Each row has a name. After each piece below comes the name of the row it's from, unless a question asks for something else. Each question is about the rows just above it. Places in a row count from 0.

moma: [125, 117, 152, 121, 118, 100, 150, 148, 17, 106, 94, 141, 105, 180, 148, 157, 125, 98, 123, 110]
Bemer: [97, 141, 122, 117, 102, 119, 116, 170, 123, 93, 136, 109, 97, 207, 145, 181, 144, 122, 130, 95]
danu: [144, 121, 139, 133, 139, 124, 142, 112, 93, 140, 112, 143, 138, 103, 125, 110, 119, 120, 125, 140]
buta: [174, 107, 152, 142, 163, 125, 160, 78, 65, 168, 95, 167, 164, 41, 114, 65, 104, 116, 121, 165]
mipod: [125, 128, 133, 125, 123, 121, 132, 136, 103, 120, 121, 129, 120, 146, 134, 139, 127, 121, 125, 122]
Table of tags by key:
[138] -> Z_727
[139] -> Z_871
[125] -> Z_894
[124] -> Z_19
[141] -> Z_267
[120] -> Z_429
[121] -> Z_154
[142] -> Z_127
[128] -> Z_160
Look up the entry of danu at place 1 in the table:  Z_154
q: [125, 128, 133, 125, 123]  mipod
q: [144, 121, 139, 133, 139, 124, 142, 112, 93, 140, 112, 143, 138, 103, 125, 110, 119, 120, 125, 140]  danu
Shuffled danu with one entry gone: [139, 144, 110, 139, 124, 119, 138, 142, 93, 133, 140, 125, 140, 121, 120, 112, 112, 125, 143], missing  [103]
q: [122, 117]  Bemer

nogu: [97, 173, 192, 109, 67, 62, 208, 190, 42, 118]
buta: [138, 91, 146, 107, 44, 65, 194, 170, 23, 81]
moma: [173, 89, 96, 107, 44, 65, 189, 109, 47, 81]
tags:
[170] -> Z_888
[169] -> Z_405
[173] -> Z_620
[109] -> Z_991
[110] -> Z_107
Join moma by its entry at place 7:  Z_991
[44, 65, 189, 109] is in which row?  moma
Which entry of nogu is missing from [62, 42, 97, 173, 208, 67, 109, 118, 190]?  [192]
q: [138, 91, 146, 107, 44, 65, 194, 170, 23, 81]  buta
The entry that follows [97]:  [173]

batur: [157, 119, 46, 127]
Gevaz: [225, 166, 172, 136]
relu: [187, 215, 214, 165]
Which entry of relu is missing from [165, 187, 215]?  [214]
Where do [225, 166, 172] appear?  Gevaz

batur: [121, 141, 82, 76, 203, 31, 108, 179, 127, 199, 99, 88, 161, 92, 187]
Filuf: [158, 228, 71, 76, 171, 43, 113, 162, 121, 199, 99, 74, 143, 139, 155]
Bemer: [65, 55, 126, 92, 182, 111, 83, 138, 139, 149, 127, 115, 197, 23, 171]
mipod: [195, 228, 50, 107, 128, 54, 103, 121, 96, 166, 127, 81, 89, 185, 106]
key -> tag
[203] -> Z_143
[128] -> Z_139
[171] -> Z_506
[182] -> Z_80
[111] -> Z_709
[110] -> Z_208
[183] -> Z_299
Join Bemer by its entry at place 4:  Z_80
q: [158, 228, 71, 76, 171, 43, 113, 162, 121, 199, 99, 74, 143, 139, 155]  Filuf
q: [107, 128, 54, 103, 121, 96]  mipod

Gevaz: [191, 109, 126, 67, 99, 119, 160, 31, 32, 74]
relu: [152, 150, 111, 92, 124, 120, 207, 182, 64, 139]
nogu: [141, 141, 152, 107, 150, 114, 100, 109, 77, 50]
mipod: [82, 145, 100, 137, 139, 140, 202, 227, 79, 159]
buta: [104, 143, 113, 124, 149, 161, 107, 128, 248, 138]
bugo: [137, 87, 191, 131, 140, 146, 97, 78, 109, 139]
batur: [112, 140, 146, 149, 152, 118, 211, 213, 82, 112]
Bemer: [164, 110, 138, 159, 145, 64, 130, 116, 103, 136]
Filuf: [182, 171, 176, 83, 106, 163, 198, 171, 109, 183]
danu: [142, 151, 87, 107, 119, 63, 54, 157, 53, 120]
vusug: [119, 163, 111, 126, 120, 124, 62, 79, 140, 115]
moma: [101, 117, 73, 127, 129, 171, 139, 57, 67, 186]
tags:
[141] -> Z_439
[132] -> Z_369
[127] -> Z_972
[107] -> Z_503
[131] -> Z_569
[140] -> Z_64
The tag of bugo, keyed by place 3:  Z_569
Right after [114] comes  [100]
q: [82, 145, 100, 137, 139, 140, 202, 227, 79, 159]  mipod
Filuf without one entry, shuffled: [106, 171, 83, 109, 171, 198, 176, 163, 183]. Gone:  [182]
What comes right after [129] in the named rows?  [171]

moma: [160, 129, 173, 22, 54, 226, 138, 231, 58, 207]
bugo: [160, 129, 173, 22, 54, 226, 138, 231, 42, 189]
buta: [135, 123, 135, 31, 62, 225, 94, 221, 60, 199]
mipod: [134, 122, 133, 111, 116, 136, 122, 149, 114, 134]
[62, 225, 94] is in which row?  buta
Where do [160, 129, 173, 22, 54, 226, 138, 231, 58] appear?  moma
key -> tag
[135] -> Z_878
[160] -> Z_236
[134] -> Z_176
[225] -> Z_513
[199] -> Z_219
Look up the entry of buta at place 0 in the table:  Z_878
The entry that follows [94]:  [221]
Which row holds [160, 129, 173, 22, 54, 226, 138, 231, 58, 207]?  moma
q: [31, 62, 225, 94, 221, 60]  buta
q: [134, 122, 133, 111, 116, 136, 122, 149, 114, 134]  mipod

mipod: [191, 236, 151, 116, 109, 113, 146, 75, 107, 154]
Filuf: [85, 40, 115, 85, 150, 100, 191, 236, 149, 131]
vusug: [168, 82, 209, 130, 148, 174, 167, 190, 23, 72]
moma: [150, 223, 55, 130, 229, 198, 251, 134, 81, 197]
[150, 223, 55, 130, 229, 198] is in which row?  moma
key -> tag
[148] -> Z_151
[109] -> Z_156
[150] -> Z_531
[223] -> Z_516
[229] -> Z_583
Join moma by its entry at place 4:  Z_583
q: [191, 236, 149]  Filuf
moma without one entry, shuffled: [223, 229, 130, 134, 251, 150, 81, 55, 197]. Gone:  [198]

Bemer: [127, 167, 121, 177, 148, 142, 103, 127, 243, 160]
batur: [103, 92, 118, 79, 102, 120, 157, 106, 38, 91]
Filuf: [134, 85, 145, 69, 96, 119, 186, 140, 11, 84]
danu: [152, 89, 162, 74, 100, 105, 182, 164, 15, 86]
moma: [107, 87, 106, 84, 112, 114, 125, 104, 53, 99]
bugo: [111, 169, 118, 177, 143, 147, 114, 116, 246, 156]
nogu: [103, 169, 116, 178, 139, 155, 125, 105, 245, 155]
relu: [152, 81, 147, 67, 102, 102, 162, 152, 6, 87]
buta: [117, 168, 131, 174, 138, 147, 133, 134, 233, 151]
vusug: [101, 162, 104, 172, 142, 147, 104, 92, 238, 156]
mipod: [152, 147, 67, 152, 6, 162, 102, 102, 81, 87]
Table of tags by key:
[233] -> Z_115
[81] -> Z_54
[174] -> Z_152
[38] -> Z_173
Look up the entry of buta at place 8 in the table:  Z_115
Which entry of buta is missing from [168, 147, 134, 117, 151, 131, 233, 138, 174]?  [133]
q: [238, 156]  vusug
Which entry of batur is missing from [92, 118, 103, 120, 38, 157, 79, 102, 106]?  [91]
Where do [152, 81, 147, 67, 102, 102, 162, 152, 6] appear?  relu
moma without one entry, shuffled: [104, 112, 106, 125, 87, 99, 53, 84, 107]. Gone:  [114]

Gevaz: [106, 158, 79, 121, 127, 100, 120, 167, 196, 84, 190, 222, 157, 129, 87, 89, 149, 135, 124, 195, 71, 71, 116, 155, 120, 51, 107, 137, 103, 84, 116, 87, 118, 128, 179, 183, 155, 100, 149, 108, 238, 99, 159, 77, 72, 212, 80, 127, 99, 49, 86, 130, 159]
mipod: [118, 149, 144, 163, 65, 95, 153, 141, 101, 170, 144, 117, 121, 103, 191, 131, 130, 121, 117, 76, 99, 160, 147, 115, 136, 110, 156, 117, 134, 157, 165, 131, 138, 119, 153, 183, 145, 109, 112, 140, 139, 151, 141, 130, 117, 147, 102, 146, 104, 169, 180, 97, 117]
Filuf: [150, 158, 105, 106, 131, 96, 110, 149, 166, 91, 204, 201, 150, 135, 78, 105, 147, 135, 104, 193, 100, 82, 100, 167, 113, 83, 93, 141, 108, 91, 122, 84, 138, 138, 159, 183, 145, 109, 147, 102, 205, 102, 153, 88, 90, 80, 92, 106, 133, 78, 79, 120, 165]
relu: [105, 158, 105, 106, 131, 96, 110, 149, 166, 91, 204, 201, 150, 135, 78, 105, 147, 135, 104, 193, 100, 82, 100, 167, 113, 83, 93, 141, 108, 91, 122, 84, 138, 138, 159, 183, 145, 109, 147, 102, 205, 102, 153, 88, 90, 180, 92, 116, 133, 78, 79, 120, 165]
danu: [90, 111, 96, 133, 178, 124, 104, 144, 151, 102, 114, 155, 154, 141, 81, 182, 152, 127, 129, 166, 147, 114, 107, 150, 71, 106, 91, 133, 114, 100, 92, 119, 115, 114, 138, 138, 110, 131, 154, 103, 168, 108, 138, 121, 134, 156, 149, 146, 128, 84, 127, 145, 143]
Bemer: [105, 159, 77, 121, 125, 101, 121, 169, 197, 83, 189, 222, 160, 128, 86, 89, 149, 136, 126, 195, 69, 71, 120, 155, 122, 49, 108, 135, 103, 84, 117, 87, 117, 127, 181, 184, 156, 101, 147, 108, 239, 101, 159, 77, 72, 212, 79, 127, 97, 49, 87, 131, 159]
vusug: [99, 111, 96, 133, 178, 124, 104, 118, 151, 102, 114, 155, 154, 141, 81, 137, 152, 127, 129, 166, 138, 114, 107, 150, 71, 106, 65, 133, 114, 97, 92, 116, 115, 132, 138, 138, 110, 131, 154, 103, 168, 108, 138, 121, 134, 156, 149, 125, 123, 84, 127, 145, 143]
bugo: [90, 111, 96, 133, 178, 124, 104, 118, 151, 102, 114, 155, 154, 141, 81, 137, 152, 127, 129, 166, 147, 114, 107, 150, 71, 106, 65, 133, 114, 97, 92, 108, 115, 114, 138, 138, 110, 131, 154, 103, 168, 108, 138, 121, 134, 156, 149, 146, 123, 84, 127, 145, 143]
The row with [105, 158, 105, 106, 131, 96, 110, 149, 166, 91, 204, 201, 150, 135, 78, 105, 147, 135, 104, 193, 100, 82, 100, 167, 113, 83, 93, 141, 108, 91, 122, 84, 138, 138, 159, 183, 145, 109, 147, 102, 205, 102, 153, 88, 90, 180, 92, 116, 133, 78, 79, 120, 165] is  relu
Table of tags by key:
[138] -> Z_962
[72] -> Z_502
[99] -> Z_614
[147] -> Z_538
[71] -> Z_697
[69] -> Z_726
[120] -> Z_816
[100] -> Z_926
Join Gevaz by its entry at place 20:  Z_697
The entry that follows [95]:  [153]
q: [150, 158, 105, 106, 131, 96, 110, 149, 166, 91, 204, 201, 150, 135, 78, 105, 147, 135, 104, 193, 100, 82, 100, 167, 113, 83, 93, 141, 108, 91, 122, 84, 138, 138, 159, 183, 145, 109, 147, 102, 205, 102, 153, 88, 90, 80, 92, 106, 133, 78, 79, 120, 165]  Filuf
q: [105, 159, 77, 121, 125, 101, 121, 169, 197, 83, 189, 222, 160, 128, 86, 89, 149, 136, 126, 195, 69, 71, 120, 155, 122, 49, 108, 135, 103, 84, 117, 87, 117, 127, 181, 184, 156, 101, 147, 108, 239, 101, 159, 77, 72, 212, 79, 127, 97, 49, 87, 131, 159]  Bemer
Shuffled vusug with one entry gone: [118, 96, 121, 154, 104, 150, 138, 137, 115, 131, 116, 166, 141, 125, 97, 92, 152, 102, 155, 114, 178, 133, 143, 156, 111, 154, 133, 114, 124, 151, 149, 123, 81, 168, 132, 65, 114, 103, 106, 107, 108, 84, 129, 71, 99, 127, 138, 138, 134, 110, 138, 127], missing  [145]

mipod: [126, 130, 126, 128, 128, 126, 129, 126, 129, 128, 129, 128, 128, 129, 128, 136, 132, 130, 133, 132, 134, 133, 133, 134, 133, 131, 133, 135, 132, 134, 133, 131, 132, 130, 131, 128, 132, 133, 131, 136, 133, 133, 133, 136, 140, 142, 139, 142, 145, 145, 147, 152, 153, 157, 164, 167, 169, 173, 184, 188]
relu: [129, 128, 130, 127, 129, 129, 127, 126, 127, 129, 130, 131, 128, 128, 128, 131, 129, 130, 131, 133, 132, 133, 135, 133, 135, 136, 134, 131, 130, 134, 131, 132, 132, 131, 128, 129, 131, 135, 132, 133, 133, 135, 138, 138, 137, 143, 142, 144, 149, 154, 160, 161, 167, 173, 177, 184, 189, 195, 201, 207]
Filuf: [129, 128, 127, 129, 130, 126, 125, 125, 128, 129, 128, 129, 130, 131, 130, 129, 130, 134, 131, 133, 131, 129, 134, 133, 133, 133, 135, 131, 132, 134, 132, 132, 136, 131, 132, 131, 131, 133, 136, 136, 138, 136, 140, 144, 146, 149, 151, 152, 161, 164, 172, 177, 184, 191, 196, 200, 207, 210, 214, 221]
Where do [133, 135, 131, 132] appear?  Filuf
q: [126, 130, 126, 128, 128, 126, 129, 126, 129, 128, 129, 128, 128, 129, 128, 136, 132, 130, 133, 132, 134, 133, 133, 134, 133, 131, 133, 135, 132, 134, 133, 131, 132, 130, 131, 128, 132, 133, 131, 136, 133, 133, 133, 136, 140, 142, 139, 142, 145, 145, 147, 152, 153, 157, 164, 167, 169, 173, 184, 188]  mipod
Table of tags by key:
[176] -> Z_48
[177] -> Z_21
[160] -> Z_295
[149] -> Z_501
[161] -> Z_728
The tag of relu, keyed by place 51:  Z_728
Which entry of Filuf is missing from [125, 196, 129, 128, 133, 136, 129, 130, 130, 130, 135, 177, 136, 131, 128, 131, 133, 132, 128, 129, 207, 127, 138, 125, 132, 151, 129, 214, 184, 134, 164, 129, 221, 133, 136, 134, 132, 131, 140, 200, 130, 131, 131, 152, 131, 136, 172, 144, 210, 131, 146, 134, 133, 149, 132, 126, 191, 129, 133]?  [161]
q: [129, 128, 130, 127, 129, 129, 127, 126, 127, 129, 130, 131, 128, 128, 128, 131, 129, 130, 131, 133, 132, 133, 135, 133, 135, 136, 134, 131, 130, 134, 131, 132, 132, 131, 128, 129, 131, 135, 132, 133, 133, 135, 138, 138, 137, 143, 142, 144, 149, 154, 160, 161, 167, 173, 177, 184, 189, 195, 201, 207]  relu
[133, 133, 135, 131] is in which row?  Filuf

bugo: [240, 21, 232, 26, 242, 220, 230, 21, 226, 15, 27, 229, 231, 244, 22, 233, 202, 19, 43, 180, 242, 233, 246, 225, 20, 27, 241, 213, 235, 19, 210, 232, 39, 232, 207, 234, 230]
vusug: [238, 17, 222, 22, 245, 231, 228, 11, 238, 7, 22, 223, 246, 238, 13, 244, 150, 13, 43, 145, 245, 247, 247, 234, 10, 24, 246, 195, 243, 18, 217, 233, 42, 242, 182, 236, 228]
batur: [74, 80, 173, 182, 67, 75, 78, 181, 85, 1, 18, 226, 241, 244, 11, 239, 171, 1, 39, 166, 250, 241, 254, 228, 5, 17, 246, 196, 238, 6, 208, 235, 26, 237, 187, 238, 231]
moma: [223, 13, 220, 20, 234, 215, 217, 11, 222, 10, 38, 213, 229, 230, 22, 219, 179, 18, 59, 183, 230, 232, 241, 219, 8, 26, 233, 197, 231, 21, 202, 225, 43, 227, 194, 229, 222]
relu: [122, 145, 109, 134, 116, 116, 114, 141, 115, 141, 127, 116, 118, 111, 134, 127, 129, 137, 124, 118, 119, 110, 106, 101, 145, 135, 114, 122, 104, 139, 106, 107, 134, 110, 124, 108, 102]
Bemer: [71, 176, 78, 176, 79, 76, 75, 180, 69, 178, 185, 73, 80, 76, 188, 80, 79, 172, 184, 106, 71, 71, 74, 80, 173, 182, 67, 75, 78, 181, 84, 79, 164, 71, 76, 79, 84]
tags:
[245] -> Z_49
[10] -> Z_294
[231] -> Z_771
[116] -> Z_616
Look up the entry of vusug at place 5 in the table:  Z_771
The row with [74, 80, 173, 182, 67, 75, 78, 181, 84] is  Bemer

batur: [183, 208, 146, 205, 111, 203, 84, 217, 104, 215, 81, 101, 98, 209, 92, 45, 19]
vusug: [72, 73, 125, 61, 140, 65, 149, 65, 144, 69, 150, 132, 141, 64, 138, 57, 67]
buta: [35, 45, 117, 24, 145, 19, 92, 81, 45, 217, 98, 104, 209, 203, 215, 101, 84]
mipod: [26, 18, 107, 14, 150, 17, 175, 7, 157, 6, 177, 160, 162, 8, 165, 5, 21]
moma: [42, 34, 111, 31, 144, 24, 150, 21, 146, 27, 160, 152, 147, 19, 156, 19, 45]
bugo: [129, 134, 128, 130, 121, 136, 149, 140, 133, 131, 143, 148, 142, 136, 145, 137, 122]
q: [19, 45]  moma
q: [203, 84, 217, 104, 215, 81, 101, 98, 209, 92, 45, 19]  batur
key -> tag
[140] -> Z_684
[64] -> Z_337
[150] -> Z_775
[149] -> Z_104
[139] -> Z_109
[65] -> Z_672
Look up the entry of vusug at place 7 in the table:  Z_672
q: [129, 134, 128, 130, 121, 136, 149, 140, 133, 131, 143, 148, 142, 136, 145, 137, 122]  bugo
Which row holds [42, 34, 111, 31, 144, 24, 150, 21, 146, 27, 160, 152, 147, 19, 156, 19, 45]?  moma

Bemer: [64, 103, 146, 152, 145, 1, 86, 126]
batur: [178, 145, 142, 114, 127, 244, 159, 132]
relu: [180, 143, 150, 113, 106, 1, 86, 126]
bugo: [179, 142, 149, 112, 105, 250, 158, 121]
nogu: [179, 153, 107, 148, 125, 3, 81, 120]
danu: [180, 143, 150, 113, 106, 252, 159, 123]
tags:
[250] -> Z_570
[252] -> Z_764
[1] -> Z_534
[153] -> Z_763
[3] -> Z_458
Look up the entry of nogu at place 5 in the table:  Z_458
The entry that follows [152]:  [145]
[179, 142] is in which row?  bugo
Right after [149] comes  [112]

buta: [127, 130, 125, 133, 73, 16, 219, 104, 192, 123, 129, 146, 90, 208, 149, 100, 186]
mipod: [128, 133, 127, 129, 130, 107, 164, 176, 147, 47, 151, 122, 121, 142, 158, 45, 122]
vusug: [131, 128, 127, 127, 129, 131, 128, 130, 128, 133, 129, 129, 130, 128, 127, 128, 125]
key -> tag
[123] -> Z_622
[132] -> Z_946
[130] -> Z_205
[133] -> Z_296
[124] -> Z_88
The tag of buta, keyed by place 9:  Z_622
[128, 133, 129, 129, 130] is in which row?  vusug
[131, 128, 127, 127, 129, 131, 128, 130, 128, 133, 129, 129, 130, 128, 127, 128, 125] is in which row?  vusug
Which entry of buta is missing from [123, 90, 73, 186, 104, 16, 192, 130, 127, 208, 219, 133, 146, 125, 100, 149]?  [129]

